data =
[[148 121 134 125 131 148 138 107 142 107 126 138 141 128 122]
 [137 149 125 146 129 145 141 129 108 121 128 122 143 118 115]
 [124 137 149 150 122 113 108 126 126 138 139 136 148 121 118]
 [142 134 136 138 115 107 129 142 133 124 131 137 113 121 139]
 [146 119 118 129 119 127 119 130 148 112 125 122 143 116 146]
 [110 109 140 149 128 121 110 108 119 106 120 135 144 123 135]]
data[0,0] -> 148
data[:, -6] -> [107, 121, 138, 124, 112, 106]
data[0,3] -> 125
data[-5] -> [137, 149, 125, 146, 129, 145, 141, 129, 108, 121, 128, 122, 143, 118, 115]
data[-6,14] -> 122
data[-2,-12] -> 129
data[-6,10] -> 126
data[:, 5] -> [148, 145, 113, 107, 127, 121]
data[-3,-8] -> 142
data[5,-13] -> 140
data[1,2] -> 125
data[3] -> [142, 134, 136, 138, 115, 107, 129, 142, 133, 124, 131, 137, 113, 121, 139]
data[5,-10] -> 121
data[4,11] -> 122
data[3,1] -> 134
data[:, 4] -> [131, 129, 122, 115, 119, 128]
data[-4,1] -> 137
data[4,14] -> 146
data[3,0] -> 142
data[-5,-7] -> 108
data[2,-11] -> 122
data[1,-2] -> 118
data[-4,2] -> 149
data[-2,8] -> 148
data[:, -2] -> [128, 118, 121, 121, 116, 123]
data[1,0] -> 137
data[-2,-2] -> 116
data[-1,-4] -> 135
data[0] -> [148, 121, 134, 125, 131, 148, 138, 107, 142, 107, 126, 138, 141, 128, 122]

A =
[[114 126 138 135 136 121]
 [126 129 128 130 130 131]
 [138 123 127 124 129 135]
 [139 124 130 121 124 138]
 [111 135 117 148 143 120]
 [135 116 142 112 115 116]
 [141 117 132 124 130 142]
 [136 118 142 114 115 115]
 [117 154 109 122 113 115]
 [104 155 106 145 133 124]
 [124 156 100 131 123 137]
 [143 116 139 112 114 137]
 [128 131 123 132 129 133]
 [134 118 141 101 106 119]
 [118 147 112 143 132 122]
 [136 132 123 130 129 127]]
Indices start at 0.
(0, 0) => 114
(8, 4) => 113
(4, 1) => 135
(13, 0) => 134
(12, 2) => 123
(0, 1) => 126
(6, 5) => 142
(3, 4) => 124
(1, 2) => 128
(9, 4) => 133
(11, 0) => 143
(6, 3) => 124
(3, 1) => 124
(5, 5) => 116
(4, 5) => 120
(1, 1) => 129
(15, 1) => 132
(7, 0) => 136
(15, 3) => 130
(2, 1) => 123
(11, 1) => 116
(6, 4) => 130
(9, 5) => 124
(7, 5) => 115
(2, 3) => 124
(13, 3) => 101
(11, 3) => 112
(12, 3) => 132
(13, 5) => 119
(2, 4) => 129
(3, 0) => 139
(8, 1) => 154
(9, 2) => 106
(10, 3) => 131
(7, 3) => 114

a =
144	113	113	116	112	113	144	113	113	113	114	146	145	140	140	117
109	148	149	149	149	150	109	149	149	150	149	108	108	112	111	143
125	128	127	128	127	127	125	128	126	127	127	125	126	126	125	129
a[0, 0]	144
a[2, 11]	125
a[2, 0]	125
a[0]	[144, 113, 113, 116, 112, 113, 144, 113, 113, 113, 114, 146, 145, 140, 140, 117]
a[1]	[109, 148, 149, 149, 149, 150, 109, 149, 149, 150, 149, 108, 108, 112, 111, 143]
a[:, 1]	[113, 148, 128]
a[2, 9]	127
a[:, 8]	[113, 149, 126]
a[0, 1]	113
a[0, 14]	140
a[1, 9]	150
a[2, 6]	125
a[0, 8]	113

m =
[[115 132 115 122 146 136 118 115 120 126 131 129 103 118 140]
 [147 132 126 141 128 130 136 128 123 118 147 128 122 128 122]
 [100 118 123 126 152 124 126 121 129 109 137 128 128 127 132]
 [136 147 124 127 126 116 139 128 111 126 103 125 119 133 120]
 [132 118 121 138 138 136 114 120 115 120 133 127 125 135 147]
 [149 127 118 125 146 131 134 113 131 108 129 127 125 135 129]
 [121 130 127 137 116 121 138 130 113 139 126 129 121 129 145]
 [132 137 125 130 134 117 138 133 123 138 128 129 133 115 120]
 [105 125 116 132 137 118 143 137 135 127 124 134 136 127 123]
 [117 134 131 133 129 129 144 117 120 137 134 131 142 118 126]
 [116 140 139 136 124 127 145 122 135 120 115 133 134 120 134]
 [150 137 132 128 130 128 136 142 122 132 150 132 131 127 117]
 [129 134 127 129 129 133 123 122 123 147 135 121 127 128 126]
 [116 126 121 112 126 139 127 128 118 126 131 129 122 132 133]]
m[0, 0] -> 115
m[7, 6] -> 138
m[3, 6] -> 139
m[:, 12] -> [103, 122, 128, 119, 125, 125, 121, 133, 136, 142, 134, 131, 127, 122]
m[5, 11] -> 127
m[6] -> [121, 130, 127, 137, 116, 121, 138, 130, 113, 139, 126, 129, 121, 129, 145]
m[13, 10] -> 131
m[:, 11] -> [129, 128, 128, 125, 127, 127, 129, 129, 134, 131, 133, 132, 121, 129]
m[5] -> [149, 127, 118, 125, 146, 131, 134, 113, 131, 108, 129, 127, 125, 135, 129]
m[11, 10] -> 150
m[:, 13] -> [118, 128, 127, 133, 135, 135, 129, 115, 127, 118, 120, 127, 128, 132]
m[0, 6] -> 118
m[:, 0] -> [115, 147, 100, 136, 132, 149, 121, 132, 105, 117, 116, 150, 129, 116]
m[:, 10] -> [131, 147, 137, 103, 133, 129, 126, 128, 124, 134, 115, 150, 135, 131]
m[6, 0] -> 121
m[:, 6] -> [118, 136, 126, 139, 114, 134, 138, 138, 143, 144, 145, 136, 123, 127]
m[0, 7] -> 115
m[8, 8] -> 135
m[7, 5] -> 117
m[2] -> [100, 118, 123, 126, 152, 124, 126, 121, 129, 109, 137, 128, 128, 127, 132]
m[:, 7] -> [115, 128, 121, 128, 120, 113, 130, 133, 137, 117, 122, 142, 122, 128]
m[5, 6] -> 134
m[1, 3] -> 141
m[:, 4] -> [146, 128, 152, 126, 138, 146, 116, 134, 137, 129, 124, 130, 129, 126]
m[6, 3] -> 137
m[13, 1] -> 126
m[11, 6] -> 136
m[0, 11] -> 129
m[12, 6] -> 123
m[5, 8] -> 131
m[10, 10] -> 115
m[13, 7] -> 128
m[1, 9] -> 118
m[8, 6] -> 143
m[3, 3] -> 127

M = [ 99 103 128  98  99 103  99 129 100 128 103 128]
M[0] = 99
M[8] = 100
M[5] = 103
M[9] = 128

X =
[[126 142 125 133 133 132 117 118]
 [127 115 131 123 111 121 140 136]
 [130 125 134 126 125 125 135 134]
 [138 110 138 127 115 125 150 148]
 [136 120 132 134 118 131 140 138]
 [129 116 125 127 115 126 136 133]
 [132 125 133 129 130 129 134 135]
 [130 140 124 137 141 137 119 121]]
X[0][0]: 126
X[-5]: [138, 110, 138, 127, 115, 125, 150, 148]
X[-6]: [130, 125, 134, 126, 125, 125, 135, 134]
X[3][2]: 138
X[:, -2]: [117, 140, 135, 150, 140, 136, 134, 119]
X[5][-2]: 136
X[2][3]: 126
X[4][-5]: 134
X[5][-1]: 133
X[-7][5]: 121
X[-7][7]: 136
X[-1][0]: 130
X[:, -8]: [126, 127, 130, 138, 136, 129, 132, 130]
X[-1][5]: 137
X[-5][-4]: 115
X[-4][2]: 132
X[-2][-8]: 132
X[:, 3]: [133, 123, 126, 127, 134, 127, 129, 137]
X[-8][-1]: 118
X[:, -1]: [118, 136, 134, 148, 138, 133, 135, 121]
X[:, 1]: [142, 115, 125, 110, 120, 116, 125, 140]
X[2][6]: 135
